(in the rows, 128 means zero)
A: rows in 3 groups, each row roughly a mix of its group's directions:
A (108 x 10):
[[119 120 130 135 116  94 118 163  79 117]
 [139 114  80  87 113 127 122 142 130 151]
 [165 139  95 112 164 114 112 145 119 147]
 [166 130 127  92  86 144 120 143 114 134]
 [169 127 161 119 109 142 129 126  85 124]
 [ 84 143 129 131 131 170 129 126 156 153]
 [174 112 103 129 112 115 120 170 135 122]
 [ 88 109 143 133  86 142 113 128 108 105]
 [159 119 175 109 124 154 101 123 135 141]
 [159 127 103  77 147 116 132 106 117 131]
 [150 151  81 108 154 132 120 147 127 103]
 [115 133 103 142 142 129 126 180 128 165]
 [102 164 112 119 175 125 120 147 108 133]
 [ 81 121 102 154 115 132 127 166 137 120]
 [105 115 130 171 130 129 163 101 129 156]
 [123  80 106 114 106 115 145 153 139 101]
 [140 122  95 164 113 159 141 150 139 156]
 [ 90 159 149 125 147 140 109 112 111 160]
 [162 136 137  80 134 148 124 103 145 110]
 [ 90 141 121 128 146 139  93 115 164 151]
 [ 86 116 132 180 115 114 123 118 138 142]
 [147 114 117 141 160 105 146 107  95  95]
 [148 129 167 113  95 104 144 110 111 101]
 [114 109  97 138 147 117 143 162 118 170]
 [121 152 105 129 137 156 118 156 141 176]
 [160 142 113  96 111 135  86 115 127 153]
 [153 100 153 138 163 143 162 143 130 109]
 [112 107 169 129  82 135 122 125 114 105]
 [128  94 106 138 104 140 136 143 179 124]
 [158 117 144 142  85 162 135 143 108 138]
 [139 154  95 138 109  90 149 109 103 122]
 [104 163 139 114 137  91 133 113  90 115]
 [144  91 138 112  80 136 116 125 141 103]
 [101 132 108 130 105 157 136 171 146 151]
 [130 137 109 125 134 146 135 180  98 157]
 [140 120 163 126  84 131 121 113  92 110]
 [ 86 151 134 169 143 113 133 134 101 134]
 [132 110 166 140  82 133 143 128 107 104]
 [114 124 121  91 137 155 100 122 135 173]
 [109 107 152 152 106  89 128 118  92 125]
 [143 160 127 134 142 165 142 112 171 114]
 [115 146 141 148 116 158 113 145 159 170]
 [ 99 131 167 172 118 130 140 124 132 100]
 [183 136 115 110 134 100 114 122 104 139]
 [148 106 166 118  83 130 128 113 105 140]
 [134 158 130 103 145 119  88 107 146 159]
 [166 148 117 127 156 159 123 152 158 115]
 [120 137 133 138  98 173 128 144  90 148]
 [123 116 144 169 101 128 134 157 141  89]
 [116  94 115 154  94 137 114 116  97 103]
 [108 154 157 125 158  84 112 136 120 143]
 [168  87 138 113 122 132 131 121 114  90]
 [155 106 166 143  90 128 147 123 152 121]
 [108 120 120 166 111 117 136 164  89 138]
 [107 120  72 101 123 113 124 142 109 112]
 [150 146  85  90 113 129 104 134 116 145]
 [ 79 137 132 132 165 122 116 129 162 139]
 [108 138 159 160 114  97 124 149  93 136]
 [156 117  95  88 104 130 108 137 118 153]
 [147 107  96  92  99 136 101 148 114 129]
 [ 77 107 159 137 116 144 134 114 134 153]
 [116 158 102 116 140 145 115 152 147 172]
 [146 126 102 152 123 154 157 119 157  93]
 [ 86 105 130 130 106 119 117 127 111 173]
 [143  84 130 141  98  99 147 145 106 141]
 [172  95 144 141 100 109 137 148 143 133]
 [105 137 168 150 156 105 143 106 110 113]
 [173 107 154 140 137 122 144 105 106 102]
 [114 119 146 161 161  83 141 127 109 125]
 [130 148 107 159 159 133 158 142  93 142]
 [147 158  81 124 111 126 115 124 101 155]
 [ 97 129 127 141 143 116 133 149  89 170]
 [117 123 126 167 134 112 174 128 103 103]
 [162 141 132  92 126 131 110 128 150  85]
 [ 91 128 115 174 121 107 134 160 132 135]
 [139  75 141 117 110 109 159 127 150 136]
 [124 145 126 154 134  90 127 169 112  97]
 [ 89 110 169 138 102 155 130 113 131 116]
 [155 137 164 130 134 128 158  92 156 142]
 [149 114 144 100  89 167 114 113 125 137]
 [155  93 103 108 116 119 140 162 100 132]
 [133 114 109  86 112 174 110 140 142 130]
 [121 106 140 126 145 102 152 119 107  77]
 [118 130  85 156 145 158 157 144 139 140]
 [ 82 167 151 147 125 108 140 123 120 141]
 [134  91 146 143  93 113 149 107  96 128]
 [180 116 116  94 151 118 124 127 128 152]
 [159 155 120  94 137 161  99 117 114 117]
 [150 124 157  92  84 138 126 141 109 117]
 [168 100 130 128  94 140 146 114 157 113]
 [141 130 163 165 125 106 161 121 152 148]
 [124  88 125 124  92 101 111 144  94 123]
 [152 117 146  73 126 128 123 100 105 126]
 [120 144 144 110 127 132  90  94 161 101]
 [161 104 113 121 141 129 125 163 152 166]
 [109 142 117 151 164 100 154 149  99 136]
 [131 102 125 107  85 133  94 137 100 146]
 [111 118 142 106 178 166 122 122 139 138]
 [ 61 109 124 124 122 136 129 126 116 114]
 [ 81 162 111 131 150 157 133 121 144 136]
 [111 101 168 154 118 116 136 105 124  93]
 [100 154 115 124 172 106 117 154 110 138]
 [ 93 136 126 131 166  89 127 123  96 132]
 [ 85 141 175 120 124 126 116 126 101 120]
 [156 154 106  97 170 128 139 109 136 135]
 [ 86 105 150 155 125 113 141 117 124  92]
 [136 144 110 125  99 162 117 156 132 170]
 [114 114  99 136 165  92 147 150 125 104]]
which group is each row in? (one row of each group first):
[ 91 106  93 142 137 144 100 132 158 134] | <110>
[119 121 158 113 161 138 149  95 130  91] | <106>
[107 164 136 154 160 125 134 147 146 162] | <60>

[159 125  85 107 158 113 122 156 124 120] | <106>
[129 104 132  98  90 131 146 154 118  92] | <110>
[118 124 125 131  97 156 144 135 173 161] | <106>
[137 140  76 121 102 145 116 147 108 151] | <110>
[ 77 136 128 137 145 138 134 120 138 172] | <106>
[139 145 137 171 130  94 156 127 149 152] | <106>
[172 120 110 128 102 105 137 103 105 106] | <110>
[ 99 154 163 166 135 113 128 128 131 157] | <60>
[114 163 113 128 172 113 126 166 118 130] | <60>
[108 151 148 129 172 105 144 120  96 118] | <110>
[103 138 133 141 108 176 123  90 112 122] | <60>
